(in the rows, 128 means zero)
Each path below is one point turned by a fixed rotation once a step. After each direction that follows a path, write how fast that rotation turns it, in degrees per step (0 if it stays still).
Each turn is a multiple of 5 degrees from 10 to 175, or 0.
Each row of a path follows its step; steps can be skipped.

step 0: [131 124 122 127 131 132 132 111 129 136 127 131 125 132 126 129 118 127
 123 123 130 136 126 127 128 118 119 124 139 123 135 137 132 135 127 132
 132 129 132 128 130 133 127 122 124 139 131 127 131]
step 1: [128 125 134 127 132 119 128 119 120 129 127 131 125 125 117 119 124 128
 127 126 130 133 134 123 128 126 120 133 136 129 134 133 124 132 133 123
 147 134 128 129 130 128 128 133 127 133 120 126 121]
step 2: [131 123 134 123 125 128 125 122 127 130 128 127 128 130 124 127 131 126
 133 128 124 129 132 126 115 119 118 129 127 133 127 118 124 135 121 125
 139 144 121 125 133 136 131 129 123 134 131 127 132]
step 3: [137 128 128 126 126 125 125 113 130 126 122 132 122 131 129 130 121 125
 127 135 131 131 127 129 124 123 127 122 131 139 124 129 126 130 122 128
 136 132 121 132 122 121 140 124 117 132 129 122 129]
step 4: [131 124 138 127 132 127 129 124 129 123 124 130 128 124 128 129 123 127
 131 136 132 128 131 129 127 127 120 131 130 127 118 134 131 150 129 128
 133 125 125 133 127 131 128 130 118 135 122 121 124]
step 5: [137 125 132 128 134 125 123 129 125 133 134 128 126 129 130 131 133 137
 139 130 123 123 128 124 121 135 113 124 127 132 126 133 123 133 121 129
 134 132 127 122 127 125 132 132 119 136 116 127 127]
step 6: [133 122 125 134 124 126 134 123 125 127 136 127 120 129 135 138 129 124
 139 135 130 128 129 129 120 129 123 117 129 130 131 136 133 132 134 124
 131 128 123 129 134 130 139 128 118 137 132 131 134]
step 7: [124 124 135 131 123 122 128 122 123 133 130 137 130 118 125 134 129 123
 123 137 138 123 129 128 127 136 126 127 130 127 135 139 122 138 130 130
 126 132 127 127 125 121 131 125 123 143 129 128 127]
step 8: [134 125 135 133 126 123 136 130 117 128 131 127 117 125 121 129 128 136
 123 132 129 124 131 133 130 133 118 132 125 131 124 128 127 133 124 134
 129 135 129 122 136 132 123 125 127 144 130 127 134]
step 9: [129 131 128 132 123 115 130 126 127 132 129 122 123 120 130 123 132 134
 126 132 115 128 126 132 126 130 123 125 142 135 134 131 132 129 120 127
 131 128 122 130 131 129 138 123 127 139 132 128 132]
step 10: [123 131 123 131 125 124 136 123 134 126 130 129 127 122 125 117 129 129
 126 126 137 126 140 128 126 130 123 133 131 128 131 130 134 139 129 133
 130 128 120 121 127 127 141 118 119 137 132 128 129]
Speeds:
[123 126 128 129 128 124 130 125 126 129 130 128 127 131 129 128 126 131
 125 127 125 127 132 127 129 128 128 126 129 131 130 125 128 129 130 129
 125 129 129 129 128 127 125 127 128 129 129 131 127]	40
[128 127 130 130 130 130 127 126 128 129 133 129 129 131 129 127 126 127
 130 127 131 126 127 127 126 129 131 127 130 125 132 129 127 126 131 128
 131 129 127 126 129 129 126 131 130 130 127 131 129]	65
